2.612 -0.464 -2.208
-1.166 1.129 -4.946
-1.480 -1.194 2.787
0.540 2.400 0.439
-0.212 2.955 -1.104
=>
-2.208 -0.464 2.612
-4.946 1.129 -1.166
2.787 -1.194 -1.480
0.439 2.400 0.540
-1.104 2.955 -0.212

-0.532 1.380 -0.671 -2.235 3.748 -3.360 0.650 5.196 -4.788 0.575 0.346 0.223 -0.261 -2.468 -4.666 -3.654
-1.846 5.256 0.272 4.130 0.058 -3.050 -1.239 4.316 -0.429 1.744 -2.120 2.962 4.984 -2.068 2.406 4.871
=>
-3.654 -4.666 -2.468 -0.261 0.223 0.346 0.575 -4.788 5.196 0.650 -3.360 3.748 -2.235 -0.671 1.380 -0.532
4.871 2.406 -2.068 4.984 2.962 -2.120 1.744 -0.429 4.316 -1.239 -3.050 0.058 4.130 0.272 5.256 -1.846

-1.404 -1.216 -1.568
-3.494 1.031 -1.402
-3.157 -0.140 1.630
1.675 2.366 -2.300
5.638 -2.324 1.969
-0.624 4.751 -1.753
2.873 -6.633 2.373
1.148 0.290 2.742
=>
-1.568 -1.216 -1.404
-1.402 1.031 -3.494
1.630 -0.140 -3.157
-2.300 2.366 1.675
1.969 -2.324 5.638
-1.753 4.751 -0.624
2.373 -6.633 2.873
2.742 0.290 1.148

-0.083 2.220 -1.283 -0.969 1.300 0.339 -0.089 3.774 -3.344 1.510 -1.054 -0.346
0.423 0.886 -0.588 -0.944 1.102 0.609 -0.641 2.490 -1.178 1.192 -0.778 -0.238
3.166 5.918 -0.092 0.562 -4.746 0.052 2.333 1.448 2.914 0.795 -1.099 -0.536
-0.702 1.556 -0.145 -1.492 -0.095 1.189 0.556 2.623 -3.027 0.682 1.434 0.728
0.035 -0.397 0.327 -0.102 0.168 -0.186 -0.243 0.024 -0.002 -0.043 0.210 0.066
-0.327 1.002 -0.629 -0.508 1.049 0.279 -0.502 2.998 -1.962 1.117 -1.043 -0.193
0.044 0.081 -0.215 0.391 0.284 -0.271 -0.442 0.703 -0.051 -0.326 0.894 0.093
=>
-0.346 -1.054 1.510 -3.344 3.774 -0.089 0.339 1.300 -0.969 -1.283 2.220 -0.083
-0.238 -0.778 1.192 -1.178 2.490 -0.641 0.609 1.102 -0.944 -0.588 0.886 0.423
-0.536 -1.099 0.795 2.914 1.448 2.333 0.052 -4.746 0.562 -0.092 5.918 3.166
0.728 1.434 0.682 -3.027 2.623 0.556 1.189 -0.095 -1.492 -0.145 1.556 -0.702
0.066 0.210 -0.043 -0.002 0.024 -0.243 -0.186 0.168 -0.102 0.327 -0.397 0.035
-0.193 -1.043 1.117 -1.962 2.998 -0.502 0.279 1.049 -0.508 -0.629 1.002 -0.327
0.093 0.894 -0.326 -0.051 0.703 -0.442 -0.271 0.284 0.391 -0.215 0.081 0.044

-1.305 0.007 -2.060 1.325 -3.659 1.945 1.061
1.912 3.457 0.207 1.325 -0.251 0.272 -0.494
0.337 0.485 -2.179 1.325 -2.088 1.587 1.166
-0.415 1.333 -1.526 1.325 -2.022 2.073 2.255
-1.779 4.349 -2.580 1.325 -1.767 2.642 -0.812
2.867 4.839 -0.736 1.325 -0.439 -1.067 -1.080
-2.014 0.817 -1.832 1.325 -3.072 2.415 1.670
-0.284 0.966 0.149 1.325 0.139 -0.157 -2.999
-1.113 -0.129 -2.874 1.325 -1.845 1.790 1.203
=>
1.061 1.945 -3.659 1.325 -2.060 0.007 -1.305
-0.494 0.272 -0.251 1.325 0.207 3.457 1.912
1.166 1.587 -2.088 1.325 -2.179 0.485 0.337
2.255 2.073 -2.022 1.325 -1.526 1.333 -0.415
-0.812 2.642 -1.767 1.325 -2.580 4.349 -1.779
-1.080 -1.067 -0.439 1.325 -0.736 4.839 2.867
1.670 2.415 -3.072 1.325 -1.832 0.817 -2.014
-2.999 -0.157 0.139 1.325 0.149 0.966 -0.284
1.203 1.790 -1.845 1.325 -2.874 -0.129 -1.113

-2.083 0.000 -0.979 -2.977 -2.281 -2.248 -0.283 -0.716 0.632
-1.105 0.400 3.172 0.000 -0.435 -1.987 4.725 -0.378 4.993
-4.843 0.000 0.000 -6.055 0.000 -3.157 4.126 2.489 -1.286
-2.900 0.000 -0.127 3.068 -0.393 1.776 0.097 -1.817 -5.458
=>
0.632 -0.716 -0.283 -2.248 -2.281 -2.977 -0.979 0.000 -2.083
4.993 -0.378 4.725 -1.987 -0.435 0.000 3.172 0.400 -1.105
-1.286 2.489 4.126 -3.157 0.000 -6.055 0.000 0.000 -4.843
-5.458 -1.817 0.097 1.776 -0.393 3.068 -0.127 0.000 -2.900

-0.532 1.130 -3.735 5.827 -1.617
4.932 -4.024 -0.265 -2.922 3.726
=>
-1.617 5.827 -3.735 1.130 -0.532
3.726 -2.922 -0.265 -4.024 4.932
